The rows below come in pairs that one turn or mirror swaps. Which row does each named row swap with?
j_905: 7.0	-15.1	9.4	6.1	-24.9	-6.0	-7.0	-6.3	16.2	12.5	5.5	31.0	14.9	10.0	-0.1	-0.7
j_294: 12.4	-2.0	-20.1	20.7	-18.7	-11.7	28.4	32.3	-8.2	10.3	-14.2	8.2	4.6	-5.9	-6.7	30.5
j_834: 7.0	-9.9	1.5	-3.2	-44.6	-2.4	0.5	6.4	12.5	22.8	2.3	12.8	26.4	8.8	-8.4	-6.7
j_17: 3.2	-14.9	-13.8	-4.6	-36.9	2.5	45.8	19.3	0.3	7.8	-10.3	3.9	12.2	-9.8	-25.8	27.3
j_950: 16.4	-6.0	-16.0	-3.3	0.8	5.5	30.6	19.6	11.5	0.5	3.7	12.3	36.9	39.3	-20.6	6.8
j_416: 18.1	-17.0	5.3	11.8	-25.6	4.1	-6.6	3.6	8.3	9.1	11.6	31.4	4.9	8.1	-9.1	-9.9
j_471: 2.3	-34.4	-5.3	-8.1	-17.5	20.2	16.9	-0.4	-11.5	15.0	14.8	26.0	5.1	8.7	7.9	22.2
j_408: 6.3	-25.8	-24.7	11.3	2.7	5.8	19.6	8.9	-7.3	0.3	-7.3	23.7	21.9	-7.9	-32.4	5.0
j_707: 14.2	-6.0	-9.2	-2.5	-35.6	5.4	-4.2	-4.2	14.3	21.7	-0.3	30.6	30.9	-3.8	-6.2	-2.2
j_403: 20.2	-2.0	-36.1	-13.7	-20.3	-4.5	36.1	9.6	7.4	-1.2	-3.3	7.9	43.7	9.4	-22.9	9.4
j_296: 14.8	-1.5	-11.8	28.3	-20.1	1.7	21.8	5.2	6.2	30.4	-0.4	9.1	26.2	-12.1	-4.2	36.0
j_772: 27.8	-18.8	-29.3	20.3	-14.5	2.8	3.6	3.3	-10.8	-5.7	-7.0	16.0	-5.8	4.2	-32.1	34.0
j_191: 7.4	16.2	-21.9	-0.4	-26.5	8.9	3.5	0.5	33.4	-1.0	8.1	-3.6	7.2	13.8	3.7	43.7
j_944: 28.9	-0.5	8.2	4.6	-35.4	0.6	10.9	6.6	4.6	-14.0	1.9	31.7	11.7	27.0	-5.8	3.4
j_862: 3.5	17.5	-13.9	-5.8	-18.8	-6.1	2.0	-0.3	8.2	-22.6	20.2	-3.1	-3.7	12.9	-0.7	28.2
j_584: 18.9	11.8	-26.2	0.8	-21.4	14.1	14.7	0.7	6.2	13.1	5.5	-0.5	43.9	32.4	-23.2	24.2
j_921: 3.2	7.0	-18.2	-20.5	-20.5	-20.0	2.6	-8.7	17.0	-7.7	9.9	0.6	1.5	-2.5	-9.9	33.1
j_32: 7.3	-35.3	-32.8	17.5	-20.5	6.4	26.5	13.2	-1.9	-6.1	-9.8	-6.5	19.2	9.7	8.7	29.4
j_319: 0.1	-11.9	-33.2	9.2	-22.3	15.6	40.8	18.2	3.5	-19.1	7.5	-2.1	6.1	20.4	-23.0	33.5
j_803: 5.1	-20.5	-23.8	-6.8	8.5	20.2	15.2	18.1	16.0	6.8	-12.4	-8.5	28.2	15.3	-24.3	14.8
j_334: 13.0	7.3	-11.5	-4.9	-12.5	18.2	14.6	-18.5	-4.8	-18.3	-21.7	4.4	-1.3	18.2	-10.7	24.7
j_104: 14.2	2.0	-10.9	-1.7	-0.8	-9.5	-9.0	17.3	0.4	-9.6	12.2	15.6	3.6	8.5	13.9	33.8
j_602: 10.9	-28.4	-22.8	-12.9	-19.1	10.7	30.7	-5.7	-10.1	10.9	12.3	4.6	16.4	20.4	-40.6	11.4
j_741: 26.7	-20.6	-27.6	-10.6	-8.5	-1.5	28.9	-6.9	2.7	-2.3	-12.5	26.8	20.9	13.9	-38.1	29.3
j_25: 13.4	28.1	-23.7	-2.0	-17.4	3.2	-2.4	2.6	16.9	-3.5	18.9	-3.0	-1.1	4.3	-6.3	31.1
j_286: -10.6	-19.1	-15.9	0.7	-15.8	8.2	9.3	-3.2	-21.0	16.1	8.8	26.5	1.0	-3.2	-11.3	34.3
j_163: 18.0	-5.0	-4.1	10.7	-32.3	11.7	2.3	1.6	15.5	14.9	19.3	24.2	21.2	1.0	-4.6	-12.3
j_853: 1.8	14.7	-13.5	-6.6	-29.9	-9.6	-7.5	-1.8	12.0	-9.0	8.9	0.0	-3.2	23.9	0.2	34.8
j_15: 23.8	-20.2	-31.2	20.3	-12.6	4.4	24.1	29.2	23.2	15.6	-10.7	2.5	8.6	-1.4	-6.8	31.4
j_185: -3.9	-4.3	-7.9	12.4	-15.2	26.3	20.8	-20.7	4.4	-17.4	-8.4	5.2	12.5	34.5	-16.4	15.5
j_770: 9.8	-29.3	-18.5	8.9	-13.3	4.8	30.0	-4.8	-3.1	-23.9	22.2	6.9	33.8	16.0	-5.9	15.3
j_487: 11.9	-28.9	-3.7	7.4	-35.6	7.3	-5.7	2.0	25.5	9.4	0.5	9.9	8.2	18.8	-4.1	-8.5
j_283: 2.1	-19.9	-18.2	20.0	-5.0	7.6	28.3	-4.2	-2.0	0.8	-10.3	-20.7	0.6	-5.4	-15.2	24.8
j_49: 3.5	15.1	-7.7	-6.9	-14.0	-7.9	-0.9	2.6	31.8	6.5	3.8	-10.2	3.8	9.9	-8.6	37.2

Swapped with j_905: j_853
Swapped with j_283: j_602
Swapped with j_296: j_584
Swapped with j_803: j_17
Swapped with j_944: j_104
Swapped with j_772: j_770

